Here are some numbered points:
[-13  16  13  -4 -26 -33 -26 -10   6   5   4   1] 0
[-46 -56 -38   7  54  66  30 -10 -29 -25  -1  13] 1
[   2  -73 -106  -53   45  101   76    1  -63  -72  -28   26] 2
[ -6 -63 -96 -64  19  89  91  35 -40 -77 -60  -7] 3
[ 52  85  80  51  -2 -44 -68 -60 -47 -31 -18 -13] 4
[ 12  -2  14  28  20  -3 -24 -30 -24  -3   8  18] 5
[ 23 -36 -84 -85 -35  26  66  62  25 -18 -46 -49] 6
[ 37  10 -32 -58 -54 -15  35  68  73  41   0 -32] 7
[-17 -63 -37  27  60  53  18  -8  -8  -2   9   5] 8
[-41  -2  18  18  12  -4  -2   2   5   4   3   1] 9
[-30 -11  -2   7   6  -2  -4  -6  -5   3   8   9] 10
[ 37  10 -20 -41 -32  -7  28  35  27   7  -8 -14] 11
[ 45  41  49  41  21  -7 -17 -19  -6   0   2  -1] 12
[  94  115   97   36  -41  -94 -114  -99  -67  -22   16   36] 13
[ 41  48  42  20  -4 -19 -21  -6  13  20  19  16] 14
[-49 -20   6  11   1  -3 -12  -6  -6  -5  -8 -14] 15
[-80  -7  42  45  22 -15 -31 -34 -26 -16 -12 -12] 16
[-25 -15 -25 -34 -27   3  35  51  42  15 -28 -48] 17
[-45   3  34  37  22   2 -12 -19 -15  -7  -4   3] 18
[-32  37  73  62  21 -20 -46 -49 -36 -22  -6   5] 19
[-25 -86 -88 -11  76 100  50 -32 -68 -43  11  41] 20
[-53 -19  18  35  31  13  -2  -3  -4   0   4  -1] 21
[ 23  40  35   8 -23 -42 -41 -20  -3  11  15  12] 22
[-48  14  50  39   4 -19 -32 -26  -9   6  15  14] 23
[  0  12  -7 -34 -47 -32  10  56  75  65  29 -17] 24
[ 31  11 -31 -61 -61 -23  31  67  76  45   4 -29] 25
[  0  45  54  22 -25 -61 -69 -51 -19   7  26  33] 26
[ 44 -26 -66 -63 -12  44  71  62  29  -8 -27 -21] 27
[  1  47  66  47   2 -40 -63 -57 -37 -15   0  11] 28
[ 55  43  15 -14 -40 -39 -14  12  39  46  35  16] 29
[-70 -30  12  40  50  35  17  -4  -7   1   7   8] 30
[-25 -37 -33   2  52  77  62  25 -16 -31 -12  24] 31
[ 64  59  52  21 -14 -38 -33 -21  -3  10  15   8] 32
[-3 -5 25 52 44 25  9  5  9 18 10 12] 33
[-72 -26  16  34  32  14  -3  -5  -6  -1   4  -2] 34
[ 61   7 -44 -67 -57 -19  24  45  42  20  -5 -19] 35
[ -6 -39  -2  38  39  22   5  -2  -2   4   2   3] 36
Which three points above are nearest to each new point? Their numbers follow each, nearest first.
[-19 -53 -29  23  51  44  12  -9  -9  -5   5   2] 8 36 1
[  4  12  13   2 -10 -11  -3  10  20  19   8   2] 0 10 9
[ 14  34  34  10 -17 -35 -36 -17  -1   9  12  10] 22 0 14
[-44 -58 -48   1  55  73  38  -9 -40 -35  -8  20] 1 31 8
[ 18  21  -8 -43 -56 -44  -7  33  57  55  23  -3] 24 29 25
[ 35  34  24  -7 -33 -42 -31 -16   3  15  13  -1] 22 0 14
[-11 -42 -22  13  28  22   9  -4  -9  -3  -6  -3] 36 8 10
[ 75  64  44   3 -34 -52 -42 -22   6  19  26  21] 32 22 14
[ 33  43  54  37  11 -13 -21 -24 -12   3  14  14] 12 14 32
[-10 -68 -47  21  61  58  20  -9  -9  -6   8   5] 8 1 36
[ 14 -11 -13   4  21  33  35  22  -1 -16 -16  -4] 36 10 31
[-40   9  18  -2 -30 -42 -34  -1  21  35  27  15] 0 9 10
[-44 -39 -23  11  43  51  22 -12 -31 -24  -1  19] 1 8 30
[ 45 -41 -65 -32  16  41  40  20   6  -6 -10  -4] 27 11 31
[  9   3 -12 -29 -28  -5  22  44  44  26   5 -13] 11 17 24
[ 51  10 -29 -46 -51 -39 -19   6  25  35  29  12] 29 35 11
[ 19 -39 -82 -61   9  80 100  66  -5 -59 -61 -21] 3 27 6
[ 28   5 -20 -40 -35  -3  27  48  45  24   2 -13] 11 7 35
[ 23  17  -3 -19 -34 -35 -17   8  16  18   8  -6] 0 29 22
[ 126   68  -14  -93 -126 -110  -52   18   68   86   64   28] 29 35 25
